In the data rows, the value 500 means zero.
Some points:
555,499,472,468,467,368,403,550,610,691,553,584,504,602,449,526,428,513,516,584,468,518,384,542,584,444,466,509,511,406,466,493,420,508,578,382,550,461,698,430,498,545,458,464,431,479,501,684,409,511,438,563,612,439,373,734,547,631,580,550,475,501,507,474
476,557,488,503,561,550,544,664,434,536,610,437,342,473,590,337,414,415,533,332,596,560,660,602,534,400,598,530,546,511,565,561,617,574,475,381,503,547,442,340,539,432,421,581,479,472,428,685,525,434,656,572,457,717,627,561,603,530,673,600,286,467,366,734
513,387,600,605,599,406,491,504,547,564,533,423,455,461,456,563,478,513,504,464,428,535,418,417,636,604,588,428,537,293,638,420,514,565,469,371,631,580,630,597,447,535,450,577,482,594,433,452,321,564,453,422,471,555,588,405,373,369,387,491,665,505,565,465
423,488,474,584,492,509,561,449,494,607,487,477,555,553,454,484,587,512,474,474,542,369,442,492,567,452,548,409,431,242,567,615,558,355,518,486,251,544,540,383,630,784,516,368,616,388,450,334,447,569,480,355,493,600,507,415,400,551,591,479,502,512,468,549
473,408,534,487,491,408,409,641,507,459,495,658,414,423,354,621,321,495,479,438,507,445,491,514,491,511,515,540,530,551,477,537,612,522,411,460,357,445,624,682,465,382,538,383,767,433,594,420,607,394,491,430,384,673,517,423,409,375,468,416,442,631,404,579
417,435,598,538,437,505,386,414,412,445,535,461,390,425,407,325,579,500,478,408,602,636,527,603,399,574,524,712,471,378,451,492,407,448,528,576,509,673,489,537,547,591,529,490,326,442,486,526,716,338,573,586,442,562,481,588,600,481,444,443,620,498,576,630
442,403,345,455,370,370,568,620,583,496,528,502,624,572,635,604,348,464,656,536,522,599,418,489,518,645,556,431,407,652,456,472,441,485,530,574,335,542,577,553,437,535,586,711,533,580,595,279,482,472,545,400,512,505,361,610,456,361,528,689,582,575,459,461
462,591,630,412,531,516,548,412,569,517,450,397,370,437,546,511,566,439,395,254,462,530,474,526,350,480,600,494,439,689,313,670,580,430,637,522,619,538,574,391,330,474,498,603,515,551,544,411,539,549,413,341,533,502,447,714,504,582,531,535,601,555,395,346
519,494,585,426,237,545,474,646,342,540,448,394,595,559,412,625,445,545,541,417,591,474,471,423,568,462,417,387,524,449,184,492,470,362,433,369,567,501,478,480,540,625,597,474,592,614,453,510,426,531,477,407,464,601,631,557,463,357,432,615,506,483,466,552
439,540,429,391,383,511,533,511,514,465,451,583,587,260,308,535,488,475,509,614,610,380,556,591,552,537,445,479,540,533,694,394,588,586,544,441,400,660,670,427,591,507,436,441,447,601,473,545,430,593,562,304,528,493,489,576,398,569,264,472,522,468,635,516
454,653,480,544,496,491,587,521,405,556,545,491,365,531,427,527,483,587,615,517,466,460,472,365,565,518,440,504,238,476,626,718,475,728,401,653,519,456,605,439,487,395,417,483,586,449,503,467,526,425,424,436,313,431,412,648,654,354,489,517,522,538,551,539
507,384,591,726,485,727,358,586,425,535,454,581,623,293,419,674,609,534,653,544,382,591,511,536,494,446,612,599,442,427,521,461,492,456,605,544,457,467,369,404,492,452,385,640,462,604,325,337,520,520,461,563,381,497,454,637,552,441,476,570,527,658,528,596
439,542,619,427,453,654,471,554,622,669,569,481,540,541,572,426,260,661,529,449,670,603,630,423,320,260,484,604,423,510,536,484,366,629,522,543,567,502,443,376,483,470,386,542,466,493,461,478,511,369,489,678,630,461,483,276,506,459,501,433,455,457,452,352
472,597,405,513,378,416,600,453,590,406,629,477,498,601,449,730,402,689,417,504,364,545,379,564,512,628,626,572,519,510,435,569,463,391,412,561,485,497,460,384,471,391,460,431,501,558,513,456,366,566,592,602,354,435,581,364,426,559,619,459,652,564,477,511
494,480,466,553,470,632,408,418,509,371,522,546,718,510,525,563,506,436,334,489,388,567,395,520,613,678,415,475,364,510,538,535,409,598,406,391,594,580,477,359,352,485,522,537,427,620,651,529,500,377,374,656,654,456,546,460,409,432,448,490,488,436,363,453
615,582,407,553,533,421,708,548,476,556,496,476,537,568,477,464,271,550,638,350,539,578,542,489,529,523,467,461,485,538,477,502,524,457,475,622,605,494,391,574,426,551,447,361,533,400,462,380,518,566,445,442,536,579,279,480,373,643,537,518,525,528,448,427
479,506,553,625,383,383,299,449,583,472,409,543,541,510,536,466,429,486,499,618,465,487,581,419,585,526,315,630,418,517,488,471,609,431,581,486,612,562,496,410,497,547,505,388,380,496,539,504,386,647,531,454,415,525,711,501,527,449,660,489,409,563,632,342
651,496,482,624,447,524,533,657,564,414,456,397,473,499,365,477,574,696,407,443,405,436,544,471,507,480,530,468,411,475,368,508,417,501,447,618,546,515,561,485,487,583,359,592,633,455,525,538,542,461,672,546,536,552,440,494,432,421,512,465,348,606,434,510
733,575,672,510,585,594,518,530,710,561,437,536,594,355,467,539,526,491,531,603,557,525,487,342,374,514,398,471,670,573,515,609,502,493,536,497,402,684,438,547,491,539,577,562,504,447,593,644,596,610,553,572,589,534,604,629,501,559,523,510,590,496,492,461
451,540,462,614,528,585,454,408,458,575,610,471,436,524,492,447,420,446,325,549,498,420,513,400,708,526,659,425,556,720,533,546,581,320,533,504,377,452,371,651,459,518,489,458,532,571,526,512,366,619,448,599,612,554,398,481,646,495,219,465,427,598,580,478
475,486,465,485,348,552,470,534,494,404,358,443,286,423,617,396,522,505,623,512,428,496,402,394,540,389,420,407,598,424,629,352,616,434,488,590,355,429,645,442,332,555,506,445,566,488,470,461,320,502,409,575,431,615,450,471,497,652,583,341,488,561,531,581
581,597,581,534,393,328,611,471,509,712,478,747,382,559,549,370,668,473,477,535,589,476,495,455,532,447,438,613,570,459,426,624,583,354,564,394,579,330,592,481,561,411,456,573,567,688,381,559,591,594,441,578,379,463,483,347,403,635,570,609,553,512,565,365
495,432,658,598,357,444,514,559,445,528,571,439,543,392,484,559,630,380,496,537,525,342,564,573,516,400,534,305,425,669,623,544,389,453,449,492,626,528,498,566,482,369,713,586,372,424,589,368,542,433,585,522,588,373,636,591,373,619,485,518,505,552,621,499
346,333,415,534,548,314,440,435,446,408,479,482,413,444,556,597,481,553,474,557,392,413,603,443,485,592,527,553,620,350,557,520,573,482,552,586,386,283,581,370,444,496,502,326,600,588,451,530,532,653,601,566,455,483,514,526,656,526,369,523,496,314,433,456
361,480,523,457,598,480,626,358,584,451,466,521,490,458,578,447,447,428,392,519,660,487,357,469,462,309,394,441,563,489,436,446,410,548,515,458,608,678,608,493,689,377,332,471,437,432,404,517,577,598,373,432,706,385,542,413,522,388,507,586,518,586,460,569
582,466,526,366,614,548,393,500,400,420,488,416,375,593,539,600,537,550,535,541,502,487,486,433,533,568,515,569,387,592,598,360,690,380,420,583,559,445,524,450,593,558,719,583,446,517,580,585,476,610,462,453,535,462,442,567,366,535,424,536,445,593,481,641
558,562,359,426,644,500,689,622,388,432,352,445,475,405,355,461,499,474,456,602,677,456,570,496,382,662,532,568,427,411,382,408,543,514,443,464,361,379,582,590,469,441,733,579,507,360,355,379,417,437,474,428,366,466,434,508,468,515,551,537,553,419,583,537
516,480,344,490,624,475,404,439,355,575,515,361,454,621,642,543,453,480,539,470,579,435,447,380,446,607,523,605,440,590,322,493,321,569,538,457,494,527,355,557,404,461,347,526,610,471,425,355,631,489,611,554,534,451,656,392,306,599,476,355,580,494,479,597
535,379,495,387,563,498,391,509,511,484,663,513,510,526,457,631,647,456,516,370,514,371,498,706,572,488,304,499,463,572,591,516,579,472,462,527,519,560,465,517,437,598,435,603,347,510,549,399,497,588,476,579,487,516,566,460,716,364,517,409,676,421,439,535
481,515,550,450,659,536,379,468,428,528,508,499,576,570,581,364,506,632,503,434,525,463,682,619,344,496,636,375,556,534,480,469,227,555,341,461,556,423,474,543,529,564,421,433,690,566,564,572,583,587,524,471,434,531,452,510,433,375,677,516,551,605,504,437
512,424,631,504,465,519,527,460,506,318,411,564,492,487,564,463,481,335,408,555,464,408,578,496,446,513,494,412,465,451,447,538,492,600,630,513,573,500,274,408,660,367,487,528,608,531,580,672,469,334,614,526,467,641,359,392,465,457,547,458,618,533,533,694
477,541,600,545,539,698,459,415,551,514,460,325,598,681,487,465,597,357,602,517,467,582,284,588,413,607,570,342,496,581,388,475,588,471,567,489,477,390,500,548,407,452,506,436,328,334,565,529,561,497,562,475,385,383,628,365,528,467,445,523,565,422,527,402
433,428,536,549,454,386,598,381,630,539,634,440,468,597,476,523,649,569,488,468,498,649,592,450,365,466,552,419,391,579,521,374,412,577,545,469,523,629,348,526,570,573,546,475,462,634,398,609,606,415,526,335,585,439,497,406,699,522,574,392,415,397,506,510
637,658,583,489,445,418,559,357,426,332,517,511,525,622,471,555,549,636,639,364,435,362,566,491,439,449,493,623,472,538,485,529,532,521,552,392,390,536,455,708,429,307,560,464,651,511,454,486,420,332,607,590,585,579,505,571,447,354,563,626,536,589,376,424
346,626,436,432,451,460,467,665,624,465,650,453,639,630,500,495,656,424,488,523,452,496,519,404,518,425,589,660,350,448,434,495,467,485,482,556,597,413,527,579,514,546,537,402,438,527,513,517,594,508,594,442,374,646,522,531,471,424,481,430,690,538,353,533
625,503,293,364,496,503,552,519,427,492,466,556,463,336,466,405,468,375,374,551,348,575,375,574,451,444,568,497,480,357,602,538,650,532,596,591,454,475,390,696,653,634,430,446,465,604,470,508,532,410,442,475,489,292,637,541,678,519,493,465,445,465,658,400
468,591,503,437,545,426,531,428,500,661,380,597,563,548,585,580,534,431,461,490,377,554,485,460,615,573,605,538,509,572,445,344,555,530,443,740,481,418,419,441,422,516,446,565,565,444,415,382,586,471,276,628,636,624,463,670,367,484,492,515,406,343,565,468
612,352,455,481,597,420,570,592,388,321,354,560,577,658,484,598,519,599,509,420,543,436,362,305,615,482,645,613,508,517,449,644,416,714,449,528,412,267,498,527,475,422,468,475,557,476,504,306,480,514,408,349,586,581,527,399,431,562,597,511,604,489,501,423
601,610,543,355,454,410,407,361,525,595,433,304,483,339,555,459,492,540,548,580,505,480,489,502,572,485,468,535,583,401,415,523,489,343,500,420,464,501,459,554,482,453,446,518,353,646,661,446,540,408,405,446,494,474,377,543,511,516,560,405,321,440,435,501
Along one direction, these points spread out more than along any other. Take the direction at right angles to it along which they spread out most. Go by this last direction. Where along it does each point below lie, from 0 to 99? 50 is the average, and the first point above lies past it. One standard deviation of the points above along it is 16.
433,428,536,549,454,386,598,381,630,539,634,440,468,597,476,523,649,569,488,468,498,649,592,450,365,466,552,419,391,579,521,374,412,577,545,469,523,629,348,526,570,573,546,475,462,634,398,609,606,415,526,335,585,439,497,406,699,522,574,392,415,397,506,510 : 38
513,387,600,605,599,406,491,504,547,564,533,423,455,461,456,563,478,513,504,464,428,535,418,417,636,604,588,428,537,293,638,420,514,565,469,371,631,580,630,597,447,535,450,577,482,594,433,452,321,564,453,422,471,555,588,405,373,369,387,491,665,505,565,465 : 65
615,582,407,553,533,421,708,548,476,556,496,476,537,568,477,464,271,550,638,350,539,578,542,489,529,523,467,461,485,538,477,502,524,457,475,622,605,494,391,574,426,551,447,361,533,400,462,380,518,566,445,442,536,579,279,480,373,643,537,518,525,528,448,427 : 38
581,597,581,534,393,328,611,471,509,712,478,747,382,559,549,370,668,473,477,535,589,476,495,455,532,447,438,613,570,459,426,624,583,354,564,394,579,330,592,481,561,411,456,573,567,688,381,559,591,594,441,578,379,463,483,347,403,635,570,609,553,512,565,365 : 56
625,503,293,364,496,503,552,519,427,492,466,556,463,336,466,405,468,375,374,551,348,575,375,574,451,444,568,497,480,357,602,538,650,532,596,591,454,475,390,696,653,634,430,446,465,604,470,508,532,410,442,475,489,292,637,541,678,519,493,465,445,465,658,400 : 78
417,435,598,538,437,505,386,414,412,445,535,461,390,425,407,325,579,500,478,408,602,636,527,603,399,574,524,712,471,378,451,492,407,448,528,576,509,673,489,537,547,591,529,490,326,442,486,526,716,338,573,586,442,562,481,588,600,481,444,443,620,498,576,630 : 46
494,480,466,553,470,632,408,418,509,371,522,546,718,510,525,563,506,436,334,489,388,567,395,520,613,678,415,475,364,510,538,535,409,598,406,391,594,580,477,359,352,485,522,537,427,620,651,529,500,377,374,656,654,456,546,460,409,432,448,490,488,436,363,453 : 43
507,384,591,726,485,727,358,586,425,535,454,581,623,293,419,674,609,534,653,544,382,591,511,536,494,446,612,599,442,427,521,461,492,456,605,544,457,467,369,404,492,452,385,640,462,604,325,337,520,520,461,563,381,497,454,637,552,441,476,570,527,658,528,596 : 59
558,562,359,426,644,500,689,622,388,432,352,445,475,405,355,461,499,474,456,602,677,456,570,496,382,662,532,568,427,411,382,408,543,514,443,464,361,379,582,590,469,441,733,579,507,360,355,379,417,437,474,428,366,466,434,508,468,515,551,537,553,419,583,537 : 59
468,591,503,437,545,426,531,428,500,661,380,597,563,548,585,580,534,431,461,490,377,554,485,460,615,573,605,538,509,572,445,344,555,530,443,740,481,418,419,441,422,516,446,565,565,444,415,382,586,471,276,628,636,624,463,670,367,484,492,515,406,343,565,468 : 51
476,557,488,503,561,550,544,664,434,536,610,437,342,473,590,337,414,415,533,332,596,560,660,602,534,400,598,530,546,511,565,561,617,574,475,381,503,547,442,340,539,432,421,581,479,472,428,685,525,434,656,572,457,717,627,561,603,530,673,600,286,467,366,734 : 36
346,626,436,432,451,460,467,665,624,465,650,453,639,630,500,495,656,424,488,523,452,496,519,404,518,425,589,660,350,448,434,495,467,485,482,556,597,413,527,579,514,546,537,402,438,527,513,517,594,508,594,442,374,646,522,531,471,424,481,430,690,538,353,533 : 39
601,610,543,355,454,410,407,361,525,595,433,304,483,339,555,459,492,540,548,580,505,480,489,502,572,485,468,535,583,401,415,523,489,343,500,420,464,501,459,554,482,453,446,518,353,646,661,446,540,408,405,446,494,474,377,543,511,516,560,405,321,440,435,501 : 59
